In the rows, 128 means zero.
Where one turn sends some rows of the set: a few examples, then the rows asked:
q950: [160  95 159 145 125 141 149 125 147 167 104 133 161 140 125 128 110 130
 143 124 125 114 124]
q691: [145 137 103 156 140 107 149 132 103 115 168 125 123  99 127  94 131 129
 105 133 117 153 151]
q393: [182 106  86 141 136 134 170  99 152 109 154 119  91 169 127 134 116 123
 125  95 126 145 127]
q413: [129 109 112 122 143 115 130 133 113 142 155 131 159 118  90 126 134 114
 112 148 101 115 105]
q857: [122  89 130 167 141 134 169 162 123 111 128 110 130 136 120 129  70 111
 129 116 116 146 161]
q161: [168  93 106 163 133 131 163 125 155 130 128 130  82 165 132 115 107 110
 113  81 130 144 132]
q671: [126 115 127 120 154 116 133 140 117 136 154 126 154 118  82 124 122 112
 127 158 117 120 106]
q257: [163  92 145 142 107 140 148 123 137 165 101 118 163 142 125 127  97 134
 157 134 119 127 120]
q252: [144  99 109 171 158 110 167 163 127 135 116 109 157 149 133 143  96 121
 161 118 131 163 148]
q418: [155 126  94 125 127 116 141 153  92 106 155 132  90 120 131 109 100 104
 102 124 131 152 143]
q736: [174 113  90 150 126 133 158 110 144 112 134 137  94 184 147 119 126 116
 127 102 126 140 141]
q502: [114  97 133 174 146 124 160 156 126 114 120 102 149 164 131 127 104 123
 148 104 130 158 156]
q831: [164 120 102 116 105 129 145 109 136 166 172 133 103 148  91 133 123 136
 143 111 104 115 118]
q242: [167 114 116 114  99 138 135 109 139 166 165 144 117 150  86 132 126 140
 148 115 120 122 128]
q844: [155  98 149 135 121 122 141 124 138 171 101 126 168 131 119 136 101 134
 143 128 135 119 115]
q860: [134 124 112 127 140 110 148 136 105  94 150 108 113  96 137 108 133 115
 111 136 130 152 142]
q361: [137  93 132 170 126 135 186 155 125 129 129 104 158 147 141 130  99 115
 148 111 130 159 160]
q964: [176 123  91 143 134 138 158 106 168 105 131 148  94 157 130 133 119 139
 136 108 121 141 141]
q899: [122 117 122 116 140 113 135 139 114 139 142 124 150 112  95 111 126 111
 115 151 106 132  95]
q282: [177 126 109 118 110 132 141 109 127 173 175 144 115 148  98 131 123 141
 141 112 129 118 118]
q939: [143 140 106 130 140 102 142 134  94  96 160 107 112 121 134 106 112 133
 110 127 123 142 161]

q418 goes to q161
q671 goes to q282
Where do these go?
q242 goes to q844
q252 goes to q691
q361 goes to q860
q939 goes to q736
q831 goes to q257

Where one turn sends some rows of the set: a few examples, then the rows asked:
q514: [138 169 109 133 107 107 122 138 124 112 119 100 121 125]
q291: [137 125 157 124 151 137 109 116 155 118 175 113 111 151]
q260: [128 149 112 147 113 119 133 138 115 128  91 121 104 146]
q649: [161 146 173 162 126 124 112 120 131 115 109 145 153 116]
q195: [142 147 128 174 142 151 118 116 123 145 107 143 114 128]
q749: [147 119 159 127 164 148 112 124 158 116 163 107 113 150]
q872: [166 136 120 124 124  96 101 106 132  94 142 125 150 111]
q953: [135 105 171 147 142 146 120 144 118 144 148 129 113 146]
q808: [122 105 144 133 101 101 117 153 147 117 111 148 129 155]
q667: [142 138 133 127 107  93 120 124 177  88 104 128 118 151]
q689: [139 129 131 190 152 115 120 137 107 124 120 115 141 150]
q427: [138 133 121 115  95 149  99 137 156  86 126 121 118 138]
q958: [145 127 138 137 112  86 127 125 165  89 119 118 116 169]
q314: [141 150 135 180 143 145 124 132 132 130 105 141 118 120]
q535: [163 145 117 122 186 120 112 127 143 116 151 133 122 131]
q579: [161 150 102 124 115 139 108 125 121 118 135 133 136  96]
q316: [162 116 149 131 121 152 116 143 128 153 126 149 129 127]
q545: [147 105 139 139 146  94  86 110 137  93 151 127 130 152]
q981: [149 111 140 132 139  81 123 124 146  95 135 111 120 177]
q640: [147 143 127 137  97  92 129 117 168  99 111 132 126 156]
q375: [129 127 135 104 152 126 121 142 133 137 134  87 119 157]
q379: [163 115 137 122 119 139  97 117 127 113 159 136 148 106]
q134: [136 150 127 173 135 132 132 128 119 139  93 130 108 133]
q368: [128 147 117 103 148 109 125 126 147 120 152  86 118 127]
q439: [148 113 129 132  83 129 127 149 156 129 113 151 136 127]
q759: [150 108 141 177 159 121 102 103 120 114 127 125 144 131]
q686: [134 110 163 133 159 147 120 131 142 130 163 115 103 154]

q808 goes to q689
q427 goes to q649
q749 goes to q667
Where do these go?
q316 goes to q545
q686 goes to q958
q195 goes to q291
q759 goes to q368
q579 goes to q379
q981 goes to q260

Where one turn sends some rows of the set: a few examples, then the rows asked:
q724: [164  99 136 166 125 148 119 117 138 136 131 136 166 127]
q562: [124  99 114 124 135 147  91  69 128 161 123 155 133 137]
q199: [139 108 131 170 133  73 100 101 164 120 144 149 152 117]
q870: [152 105 139 173 110 114 112 128 164 121 140 136 157 103]
q731: [ 99  93 121 141 175 112 104  94 123 141 154 174 152 126]
q42: [ 95  88 122 148 175 112 103  97 122 142 151 173 157 133]
q433: [140  99 111 141 118 147 118 138 135 171 108 126 143 152]
q272: [134 132 114 119 103 131  87 109 153 157 112 135 115 124]
q669: [102 118 127 127 141 113  78  81 145 133 146 166 126 103]
q437: [124 118 120 151 115 110 115 174 157 149 122 130 138 125]
q269: [113  83 111 164 157 103 130 158 138 143 136 148 165 139]
q123: [144  76 126 182 132 108 119 106 151 131 139 146 168 134]
q83: [130 131 122 118 103 134  92 115 148 161 114 137 117 124]
q274: [122 100 115 115 132 148  98  74 123 159 119 151 131 132]
q125: [169 125 129 146 147 135 102  86 122 142 129 144 160 140]
q85: [150 101 121 165 156  93 103  76 137 135 138 152 163 144]
q698: [ 94 111 128 156 157  85 106 147 148 128 154 162 149 110]
q255: [126 118 111 151 123 104 125 169 155 142 119 125 134 121]
q941: [113  83 116 168 154 111 129 160 137 149 135 147 162 143]
q836: [144 100 105 142 121 145 113 134 138 165 105 126 142 153]
q789: [ 98  85 118 150 174 117 104  96 128 135 152 173 159 125]
q518: [157 141 130 143 142  93  86  84 141 128 137 150 147 125]
q256: [118  84 111 160 161 106 131 156 133 140 133 141 163 136]
q926: [101 123 125 121 144 118  89  80 136 134 142 163 124 103]
q78: [132 124 115 153 122 110 113 170 155 142 119 130 137 124]
q124: [ 98 111 124 154 164  88 114 139 143 120 150 160 145 104]
q909: [ 98 126 131 120 143 108  82  84 137 141 148 170 127 109]
q235: [ 95 109 123 153 161  83 108 139 144 128 155 164 146 111]
q317: [ 99  89 119 137 177 112 106  94 118 133 148 171 156 119]
q935: [132 127 117 118 103 139  98 114 149 162 117 131 118 122]
q106: [167 141 139 144 120 131 101 114 142 128 131 137 151 111]
q336: [104 125 127 119 144 117  85  83 134 140 148 168 127 109]
q806: [132 129 115 118 102 135 103 110 149 155 111 130 114 122]
q561: [ 99 113 124 155 160  89 106 146 148 121 152 161 150 104]
q366: [124 116 114 154 120 105 120 173 157 147 124 129 139 125]
q979: [143  95 104 136 119 139 123 139 137 163 103 122 141 147]
q240: [140  96 108 140 114 143 121 141 142 168 109 126 141 147]
q321: [120  86 110 170 161 117 129 160 134 142 134 145 167 138]
q232: [120 105 119 119 132 147  95  77 125 164 125 155 135 143]
q657: [121 104 117 114 131 151  96  76 124 164 126 152 132 137]

q85 goes to q518
q83 goes to q433
q272 goes to q836
Where do these go?
q731 goes to q336
q926 goes to q274

